In the rows, zero is written as 128.
One hidden turn or mirror swaps the rows below in pairs. Which row is each named row swapped with?
q466: [119  78 111 134 106 134 114 127 152 114 131 143 135 138 123 136 123 135
 101 136]
q307: [145 102 143 146 117 147 128 121 170 112  98 141 114 123 130 123 136 139
 102  82]
q282: [168 102 117 145 104 133  99 105 185 124 111 146 125 114 147 125 131 151
 106 125]
q526: [116  73 145 160 130 130 138  95 160 126  96 137 114 122 144 121 123 130
 133 124]
q31: [137  84 122 129 108 122 132 117 158 166  89 113 132 120 128 141 150 158
 125 129]
q208: [144  86 129 147 112 124 145  99 157 117 114 131 148 118 159  95 144 144
 127 126]
q796: [125  95 121 131 108 150 158 104 152 134  88 139  96 123 135 122 116 136
 133 121]
q52: [114  96 119 146  93 137 141 129 165 156 123 128 153 132 118 143 127 156
 118 105]
q362: [141 107 133 147 120 151 118 112 174 124  94 145 117 132 129 104 137 139
 106  86]
q537: [166 101 130 159 113 109 137 129 166 161 123 135 151 137 143 136 136 134
 136 107]
q820: [160  99 145 164 105 112 130 121 153 148  86 133 142 128 136 126 129 155
 117  93]
q986: [166 112 108 144 106 131 114 106 171 113  97 132 119 125 158 133 132 153
 103 111]
q223: [155  88 119 133  95 135 141 122 133 156 125 135 131 131 127 151 126 143
 131 143]
q957: [151  86 121 138 112 120 132 117 147 130 112 163 141 135 154 118 147 153
 116 150]
q989: [151  91 118 128 113 133 132 133 155 147  82 117 126 139 134 145 157 150
 131 132]
q391: [147 110 117 147  90 147 120 134 150 139 127 146 102 137 128 143 111 127
 125 113]
q451: [157 109 112 160 109 125 139 127 187 147  97 124 151 134 121 140 124 141
 149 119]
q581: [116  97 124 160 102  96 126  95 157 148 127 128 139 134 133 141 126 125
 116 107]
q790: [164  92 137 159 112 146 134  92 160 130  94 138 115 108 144 117 108 134
 112 114]
q918: [136  85 145 148 107 131 127 103 187 122 108 153 141 138 122 111 134 125
 149 139]
q397: [138 100  96 163 114 131 128  86 168 113 116 140 125 121 157 149 125 135
 136 110]
q254: [159  94 104 144 111 121 140 101 174 159 118 153 128 113 146 133 127 150
 107  92]
q468: [127 107 106 116 111 131 141 122 153 150 123 151 130 152 123 140 150 155
 122 119]
q308: [157 108 129 158 118 125 116 115 174 131  95 143 111 134 114 123 143 139
 107  83]
q939: [133  87 135 134 131 125 160 120 154 127 109 131 159 140 130 130 148 141
 146 115]
q823: [136 102 123 146  92 119 131 107 154 126 136 157 131 148 123 152 113 148
 147 111]
q911: [135 110 139 181 123 148 146 103 167 127  88 135 125 132 125 129 115 130
 132 113]
q443: [154 107 136 141 116 146 122 117 173 123  94 137 110 120 112 115 135 138
 109  88]
q478: [131  97 117 114 117 132 151 130 152 135 122 153 122 142 127 154 151 151
 118 122]
q700: [138  82 121 159 110 148 125 122 154 132 100 120 133 132 126 148 146 131
 167 118]
q279: [151  67 124 131  99 153 125 127 155 143 113 135 138 118 124 106 155 148
 131 121]
q565: [130  94 107 120 111 122 141 112 151 127 114 149 123 142 116 128 164 156
 121 131]
q62: [123  73 150 158 125 140 132  87 156 126 101 133 110 132 126 118 125 126
 134 118]
q896: [140  99 127 149  98 122 125 100 156 135 144 152 126 151 119 156 114 141
 139 121]
q312: [158 106 119 137  98 126 111 121 174 114 110 128 131 129 162 119 129 147
 101 133]
q108: [128  87 122 155 126 156 132 116 195 131 111 160 133 122 142 112 129 133
 108 125]
q502: [150 104 127 161 130 121 125 116 162 111 133 142 148 133 148 127 130 126
 113  94]
q857: [120  68 143 163 124 132 128 102 157 122  96 127 121 139 128 125 121 115
 140 117]
q334: [140  98 134 156  93 119 122 120 160 130 140 148 132 144 127 157 112 147
 144 119]
q641: [140  88 117 121 108 127 146 133 162 156  84 119 131 123 130 135 146 154
 126 137]
q356: [153  84 109 139  84 144 107 122 179 141 130 134 120 127 130 146 119 124
 111 114]
q416: [124 109 112 162 107 140 139 115 140 127 133 142 135 146 130 146 128 137
 127 147]
q221: [129  71 116 123 102 144 150  95 183 145  89 126 117 114 130 132 124 135
 126 124]
q128: [135  87 134 145 125 130 145 115 186 136  79 142 131 132 112 142 105 139
 120 102]
q707: [118  73 142 160 130 135 130 101 151 127  97 143 110 131 134 118 131 117
 136 112]
q286: [135  95 120 151 100 114 130 100 161 118 133 150 134 153 129 155 106 138
 141 122]
q229: [135 102 103 111 117 126 142 120 151 141 123 148 117 134 119 143 150 147
 111 126]
q676: [148  97 130 132 111 118 141 132 172 158  80 111 132 137 143 140 137 149
 123 129]
q779: [129  92  94 158 117 130 125 109 161 118 114 118 140 118 150 111 136 129
 114 139]
q171: [164 111 112 148 102 130 108 122 179 123 107 137 122 114 150 123 123 144
  97 116]

q171 swaps with q641
q282 swaps with q31
q128 swaps with q466
q468 swaps with q362
q526 swaps with q334
q254 swaps with q279

